One hidden turn or mirror swaps the rows below in pairs. Which row is each named row swapped with?
Q386: [ -3  -1 -11 -17   5  11  14   7 -13 -18  -5  12 -10  -2  -1   4   2  -8
 -14]
Q843: [  5   8  -4   1  -7   0  -6  26  -9  -4   3  12  -3  11 -11 -16  10   3
  -9]
Q411: [ -6   7  -7 -17  -3  17   9  -2  -9 -12  -6  18 -16  -3  -2   5  -3  -5
 -15]
Q135: [  3  10  16   1  14  15  -6   8  -6   6 -26  -3  -1   3  -4  -5  -3  -6
  -3]
Q926: [ -3   1   2 -15  -6  -4 -21  13 -10 -15 -21  14  -3  12  16   3   5 -13
  -5]
Q383: [  8  10  -9  -5  -7   2 -30  13  -7  -7 -19   7 -11  12  13  -6   2 -12
 -18]
Q14: [-10  11 -20 -21  -5  -9 -14   6   5   2  -6  10   2   3   9   1  10  -1
 -10]
Q106: [  6  19   6  -6  -5   7  10   6   1 -19 -19  -4  -4   7  11 -12  16   1
  -8]
Q630: [  1  19   0 -25   7   1  -3  17  -2  10  -7  -6  -8  14 -11  -5 -10  -6
  -8]
Q466: [  6  18   1   1  -9   4   2   3   2 -24 -18  -1  -6  13   6 -15  10   4
  -5]
Q21: [ -7  12 -22 -19  -5  -8 -12   8   1  -1  -9   5   0  -6   4   5  17  -3
  -9]
Q504: [-10  12 -22 -20  -4  -6 -10   6  -2   0  -4  10   3  -3   4   8  13  -6
  -9]
Q458: [  1   6  -9 -25   6  22   9   0 -10 -11  -4  11  -7  -3   2  -2  -4  -7
 -13]
Q770: [  1  13  16   7   9  10  -6   9 -13   6 -23  -7  -5   2   2  -7   1 -10
  -2]
Q485: [  0   3  -9 -20   3  10  13  -1  -2 -15  -5  16  -6  -6   2  -1  -4 -12
 -11]
Q6: [ -2   2  -6  -8 -14   2 -15   6  -4   6 -22  12  -7   8  12 -14   8 -11
 -19]
Q44: [  6  20   7 -24  -4  -1   8  13 -18   4  -1   4  -2   6  -6   2  -8   3
  -9]
Q387: [  9  -2  -2  -9   7  10 -14  -6   5  -5 -12  -4   6   5  17  10  -7 -10
  -8]
Q129: [-12  12 -15 -26  -9  -5  -9   8  -4   1  -5  10  -3  -1   2   4  15  -1
 -11]
Q28: [  4  13  12   9  11  13 -11   5  -7  -3 -27  -1   0   0  -7   1   4 -13
  -2]
Q553: [ 15  22   9 -23  12  -3  -3  17  -4  -3  -2  13  -4  11 -12  -1  -4  -1
  -2]
Q302: [ 12   4  -9  -8   9   7 -12  -3  11  -5  -9  -9  -6   1  16  12   1 -10
  -6]
Q799: [  1   8  -5  -7   3   6  -6  21 -12   4   6  14  -2   9 -15 -14  11   4
  -7]
Q55: [  7   5   1  -9  -2  -3 -20  11 -19 -17 -15  12  -4  17  14 -11  -3  -6
 -12]
Q432: [ 10  26  -3 -17   4   2   8  14 -11   8  -2  -3  -7  15 -11  -2  -3   0
 -15]
Q420: [  2   6  -1  -2   1   8  -9  29 -10   0  -4  10  -9   9 -18 -12  13   0
  -9]
Q519: [  3  22   6 -32   8  -5  -4   9 -10  -8  -7   2 -14  11  -9   3  -5   0
  -7]
Q554: [  4   5  -5 -16   4  19  11  -2  -5 -13   2  15 -13   0   8  -5  -2 -13
 -11]
Q24: [ 10  13   9  -3  -7  11   5   3   1 -18 -19   5  -2  13   5 -11  18   8
  -9]
Q357: [ 12   6  -2  -6 -21  -6 -15   5 -18 -14 -12   8 -12   7  11   0   6  -7
 -10]
Q469: [ 11  14  -3 -18   1  -1   4  22   9   2   0  -3 -12   4 -13  -4  -1  -2
 -20]
Q958: [ -7   4   8   1   6  15  -2   7  -8   1 -26   4  -1  -3   4   1  -4 -19
   3]
Q721: [ 22  15   1  -4  10  11 -11   3  15  -7  -3  -2  -1   4   7  12   2   2
  -2]
Q523: [  8  19   0  -2  -4   1   6  -3  -3 -14 -14   9  -2  15   5 -11  18  11
  -7]
Q86: [ 13  -3  -3  -6   5  -3 -19  -2   4  -7 -10 -10  -7  -1   9  13  -3  -8
  -2]
Q803: [  4   5  -4  -3  -7   3  -9  21  -4   2   9  16  -5  11 -13  -8  10   0
  -4]
Q989: [ -1   5  -2   4  -2   9  -6  25  -8   3   2  13  -5  14 -13  -9  10   3
  -7]
Q697: [ -7   2  13   1  11  17 -11   5 -12   4 -21  -5  -6   8   4  -1   0 -15
   0]
Q384: [-13  11 -17 -16  -9  -9 -15  12  -1  -8  -7   7  -4   0   5   2  18  -1
 -10]
Q267: [  2   9  -1   4  -2   7  -7  24  -9  -1   0  10  -3  14 -15  -9  16   3
  -6]
Q739: [  7   5  -3  -8  13  10 -10  -4  10  -4  -3  -3   6   7   8  17  -8  -8
  -7]
Q323: [  7  19  16   4  12  12  -6   5   0  -3 -21  -2  -6  -1 -12   1  -6  -8
  -5]
Q668: [ 14  10  -2  -5  -9   2   7   4  -3 -18 -16  -4   5  12   4 -14  13   9
  -6]
Q68: [  1  14  16   3  13  12  -7   9 -10   9 -19   3  -1   1  -2   2  -9   2
  -7]
Q947: [ 15  20  -3  -3  16   3 -15   2   9  -7  -2  -6  -2  -3   9   9  -5  -4
  -7]
Q296: [-10  13 -13 -20 -10  -6 -11  17  -4   0 -12   9   5  -6   3   3  18  -2
  -9]
Q786: [ 10   4  -6  -5  10   5 -18  -3  12  -9  -7  -3  -6   1  12  13  -9  -8
  -8]
Q945: [  3   6 -15  -4 -14  -3 -15   6 -15  -7 -17   4 -13  13  13  -1   6 -17
 -18]
Q82: [ 11   9  -5  -8  10   6 -14  -3   6  -3   2  -5  -9   1  15  15  -7  -7
  -9]
Q57: [  1  15  13   9  13  18   0  11  -4   6 -20   0  -6   3   0  -6  -4  -8
  -4]

Q799 swaps with Q384
Q28 swaps with Q739
Q945 swaps with Q432
Q668 swaps with Q411
Q926 swaps with Q553
Q387 swaps with Q323
Q519 swaps with Q55

